Each path is a new rotation, seen through one point. The rows after it are directions, each followed by how far the rotation turns it, in degrees per step (0 if it stays put).
Each turn is a multiple of 5 degrees from 10 to 175, or 0.
Each row of a path follows its step; steps can be skipped.
Rotation 1:
step 0: [  8  11 -12  54 -15 -15  14   0   3  -3  -8   9   9  11  19   3   4 -37
  -2 -59  21   3 -22   8   6  17 -22   1 -41  23 -14  -7  -6  15 -18  22
   4  38   9  24  13]
step 1: [  4  36 -40  21 -34   3  13   1   7   0 -15   7  -9  -9   4  31 -20  15
 -11 -35  -7 -10 -39  16  44   1   0  39   4 -10  12 -18 -14  17   1 -16
  36   3 -14 -23  -7]
step 2: [  8  15  -3  34  -3  -2  23  15  21 -41  -4  35  -4  12  15  12 -47  31
  25 -15  19 -14   6 -14   6  12  10   3 -31   2  11   9  -4  37   2   7
  -3  56  -1   9  -1]
step 3: [ 39  22 -30  -5  -2  28  16  31  -9  15  20 -23 -13 -12  27  12 -18  19
  -8 -33  17 -25 -10  24  22  12  26   7 -30  20  11 -15  17  22  -6  19
  18   7  15  -8 -36]
step 4: [  8   2   0   4   2   1  31 -32  23  13 -50   8 -35  -4  20   2 -25  13
  -1 -50 -10 -12  13 -32   0  11  27  -1 -29  -7  -8 -15   6  38  19  29
 -11  15 -10 -20 -12]
step 5: [ 23  47  -4  27  -8  14  19  14 -31 -10 -11  -6  -6   4  50   6  -8   0
  -1 -40  18 -12  10  -9  12  38  24 -13   1  13   1  20  19 -14  -9  -9
 -14 -14 -43 -12 -27]
step 6: [  8  37  18  38 -21   4  26 -31   0   6 -16 -16 -11   7   9  21  13  -5
 -20  -5  35   2  46 -10   5  15   8   3 -12  17 -16 -37 -17  33 -14  17
  17  21   0 -38  -8]
step 7: [ 40  46  26   8 -18  -8  13  -1 -16 -10 -16   5  -3  10 -12  30  -7  21
  -9 -17  -3 -39 -21   3   5  35  -5   7  13  27   5  -7 -20  20  30 -14
 -44  -4  -8 -24 -22]
step 8: [ 23  27  33  37 -12  21 -15  18  23   8 -34  23   0  -8  11   8 -21   1
  12   0  29   7  20   7  33  28 -16   7 -38  38 -28 -35   4   4  -9  22
 -20  -3   8   9  -4]
step 9: [ 12  29  -5  23 -28   0  33   8  29  27 -22 -45  -1 -25  27  19 -10   6
  17 -31  -7 -18  -6  38  -2  26 -37   5   9  10  20 -22 -27   6  18   9
 -13  -8  -2   4  -8]
step 10: [ 17  28   0  15   1  -4   4  11  24   6 -44  39  -1  11  54  47  21  19
  42  -5 -10   2  -5  -8  -5  24  -1  31 -22  -4 -11 -16  -4  18 -19  -5
  -6   8 -10  -4  22]
[  4  -4  14  10   2   6   1  -2   3   6   0   2  -7  -6   3  -1  12  -5
  11  10   2 -13   4   6  -5   3  -5   8   5   0  -3  -7   1  -5   5  -6
  -5  -6  -3   1   2] -> 25
[ -1   1   4  -2  -1  -6  10  -1  -9  -6  10  -4   3   6   6 -11   0  -2
   9  -6  -5  -4 -11  -3 -10   1  -7  -2  -2   8   5   4  -7   3   5   0
 -12   6  -5   7  -2] -> 155
[  8  -9   0  -3   4  16  -8   2   2   7  -5  -4  -5 -10   5   0  -3   9
   3   2  -3   2  -5  -1   1  -3  -6 -16  -3   1   5  -1  -2   3   3  12
  -8   1   0   6  -2] -> 70
[ -5  12   5   3   5  -3  -1   7   5   4  -1  -4  10  -6 -11   9   2   1
   2  -3  -6   1  -2  -1   1  -1  -9  -1  -6   3  -4   0 -13  -9  -9   4
 -10  -6   1  -3  11] -> 35
[  6   2   9  -4  -4  -2  -7 -13  -9  -1   5  -1  -6   0   0   9   2 -10
 -11  -3  10   2   3 -13   3   1  -7  -8   3   5  -6   6  -5  -5   9   2
   2  -5  -4  -2   0] -> 45
Rotation 2:
step 0: [-12  24  29 -23 -16 -20   4   7   6   6  30 -11 -10  -5  40  -9 -12  42
  31  27  22  12 -19 -24 -15  -2  11  -3   3  38  -9 -22   5  -4  44   8
 -25 -17  -6 -22  -2]
step 1: [  3  30 -45  29  38  -4   8   6   6   2  -3 -31 -13 -13 -11   9   0  17
  15   9   0  26  14  12  33  30 -32  29  35  10 -11  -5 -37  18  -2  -7
 -17  -2 -30   5   0]
step 2: [ -3  -1   7  30  21  -2   9   1 -24 -14 -24   3  18   0   3  18   1  -4
 -33   9 -26  -2  -9  33  37 -14  48  -7   8 -11  14  -7   3   2 -24  -9
 -16  29  45 -45   8]
step 3: [ -2 -14   6 -40 -14   9 -10 -28  11  -5 -18   5  -4  14  10 -20  20   5
 -27 -44  -9 -10  -4  37 -47 -25  35  12  29   8  12  -2  13   5  34   6
 -12 -19 -29 -18 -18]
step 4: [-21  11  14   0  -4  -5  19  -4 -11  15  10 -20  25   2 -14 -17   5 -23
  19  -3   1  10 -17  14  -8  31 -29  58 -27 -21  -4 -22   5 -43  12  39
   2   5 -32  15   7]
step 5: [-33   8 -26   5  -2 -13 -10  31  32  47  13  14   9   1 -30  -4  21  -2
   1  21  18  -4 -41   5  16  -1 -23  -9 -26  13   7  -9   2  18 -23 -19
 -16   2  44 -24 -11]
step 6: [ -8 -32   8 -18  20  -5 -39   3 -42  -5   5  -5 -41 -22  27   4   9  -3
 -41  18   4  11  17 -20 -11 -14 -13   8   2   5  16 -15 -11  20 -16 -35
  -8 -32 -17 -33   7]
step 7: [ 16   0  -7  12  10   0   8 -29  15 -23  -2   0  33 -23  24  21  -1  -8
 -13  -6  33  -3  34  20   6  42   2   0  20  14  34 -29  13 -18  23  18
  42 -19   7  -3  21]
step 8: [-32  11  10 -18   2  12  36  13  28 -17  -5 -10  22  41  22 -26 -16  -1
  14   7  -1 -33  12  15  47  -3 -13 -22 -10  20  -7   8   9 -23  23  -7
 -28   6   0 -27 -29]
step 9: [ 31  19  -5 -26 -16  -4  21  26 -14  27 -24 -19 -20   3   5 -20 -15  -4
 -23 -26 -29  18 -13   7  16   4 -26  37   2  16  18   8   7  34 -41 -23
   1  10 -20  16 -23]
step 10: [-13 -23 -24  -8 -17  13   2   4 -30 -15  16 -25  18 -24 -13  15   9 -42
 -30   5 -27   6 -31 -10 -14  23  43  -6  -9  14  18 -22 -16 -10 -12  16
   1  -5  36  31  13]
[  4  -6 -15   8   7  -4   2   0   6  -3   4  -4  -4  -4   9  -4   1   4
 -10  -4  -2   0   3  -4  -3  -4   9   3  -6 -12  -9 -12   3  -4  -3 -10
  -1  -2   7   4  -4] -> 85
[  4  -4   2   3 -12   1  -9  -6   1   0  -7   0  10  -1  -2   8  -7  -4
  -1   0   4  -7   5  -9 -12   0   8  -2   9   1   6 -11   3 -11   4  -6
  -6   1  -8  -1  -1] -> 95
[  5   5  -5  -5  -6   4   4 -14   6 -11 -10   3  -3   6   1  -5   0 -11
   0   1   8   5  10   9   8 -13   4   5  -8  -2   3   4   4  -1  -1   0
  -2   5  -3  -3   5] -> 70
[  1   2  -5   0  -3  -3   6   0  -6   1   0  -4  -5 -19  -1   7   2   4
  -9  -5   0   6   4   2  -4  -3   0  -2 -10  13  -4   1   7   0   7   7
  -1   0 -16   4   0] -> 120
[  7   5   5  -8   2   3  -7  -6  -6   0   9  -2 -10   1   3   0   3  -3
  -7   5  -6   4  -4   7  -5  -2  12  -4   2  -1   9   3   0 -10   5   0
  12 -14   5   4   1] -> 100
[ -4  -1  -1  -3 -10  -6   9   1   7  -8  -1   0   9  -3   6  -1   5   4
  -3   3   9   5 -14   6  -5  -1   4 -20   0   0  -1   0 -10   0  -5   1
  -5  -3   4  -1   1] -> 140
Rotation 3:
step 0: [ 18  24  10 -29  25  -4   5  -3  18  15  14   6 -15  -1  17   7  -9  -9
   4 -19  15 -23 -20 -23  21   6  -6 -13   5 -27 -10   2   0  -9 -15  -2
 -48  -9  15  -5 -24]
step 1: [ -2  42  17   6   9  10  14 -26   1   5  15 -21  -2   3  14   3 -32 -36
   6 -16   2  -6   1 -33  28  14   1 -24   8 -16  -5  18  -7 -15   2  -4
 -20  10 -16  -3  -3]
step 2: [ -8  23  12 -13  -1 -12  22  -7   4  30  14 -15 -22   2  14 -14 -19 -26
  -3 -20  39  10 -28 -13  17   3   6  -6  -5  -4  -3  17 -21  -2 -15  30
  -4 -15  -7 -26 -10]
step 3: [ -4  17  -4 -19  21  12  30  -1  -5  11  18  -2   5  14  38  15 -12 -23
  12  -7   8 -16  -7 -16  19 -31  24  -9 -12   9 -26  14 -18 -10 -18  16
  -2  14   1 -29   2]
step 4: [ -5  -3   6 -14   5   0   4   1  16 -20  30   1 -16  12  23 -10  -6 -47
  27 -11   7 -23 -20  -3  19  13  -1 -15  -9  17 -23  17  -8  -4  14  13
  14  -7   2 -34 -15]
step 5: [ 32   0   7   9   7  -1   0  10   6  11  -2  22 -23  29  21   0  -1 -21
  11 -10   8 -29 -40 -17  12 -14   6 -10   2  -4 -23  34 -18 -26  11  18
 -12  -5   2  -7  -9]
step 6: [ 19  10  12   1  14 -11  29 -12  16   2   4   9 -12  -5  19  -3 -15 -38
  25 -25  -2 -40  -1 -24 -24   6  20 -13  -6 -22 -16  -1  -3 -20  14   8
 -11  -1   6  -3 -14]
step 7: [ 21  28  12   2 -15  -6  11  -9 -17  19  22  14 -16  20  22  -9 -12 -21
  24  -5  -1 -24 -23 -14   7  30   6   3  -1 -38   6  13   0  -9  -1  15
   9  13 -22 -11 -12]
step 8: [-11   7  19   4   8  -9  37  -7   0  38   2  19   2   1  17  -9 -22  -1
  20 -23   9 -19   2 -21  12  10  12  15 -10 -14 -24  35  -7 -14  -3  25
  24  -2  -2  -7   8]
step 9: [ -1  -7  15 -22  21  -8  20  -1  27  13  18  26  15   0  38  -3   3  -9
  22  -3   3 -27 -17  -9  24  11   9  -8   5 -17  -8  -3  -1  14 -29  29
  19  15  -5 -18 -16]
step 10: [ -5  11  19  17  36   4   6   7  13  -3   7  25   2  11  29  -5  -1 -10
  26  -4   6 -11 -31 -36  37  19  -4 -15  -7   1 -23  19   7  -1  11 -11
  19   4 -15  -5  10]
[ -5   2  -1  13   8   5   2  -1  -3   1  -3  -1   5   5   4   7  -5   2
  -2  -2 -13  -1   9  -9  -2   0   3  -2  -6   9  -6   6  -8  -9   3  -7
   1   2  -8   7  12] -> 160
[  0  -6  -2  -5   3  -5   2  -4   5  11 -13   6   1  -3   6   5   7   2
  -7  -8   3   2  -1  -3 -11  -8   3   5   3   1  -9  -9 -13   1  -5  11
  -6   0   4   4   1] -> 120
[  5  -5  -4   0 -11   4   2   7  -7  -8   6   1  -9   3  -6  -1  -3 -12
 -10  -9  -1  -6  -3   3  -5 -16   7  -4  -3   5  -1  -4  -8  -2   6  -1
   6   1  -2  -6   3] -> 35
[  6   1  -7   5   7   2 -12  -1   9 -12   1  11  -1  -6   6  -2   4   6
   7   3   2  -1  -8   4  -3  -5  -3  -4  -8  16  -6   4   2   2   7   3
  -4   3   3  -2  -2] -> 60
[ 10   7  11   0 -10  13  -1   0  -3   3   1  -3   4  -2   2  -2   5   0
   5  11   4   1  -2  -7   5  -8   7   6   7   1 -10   0  -2   6   5  -2
   1   8   9   9   6] -> 160
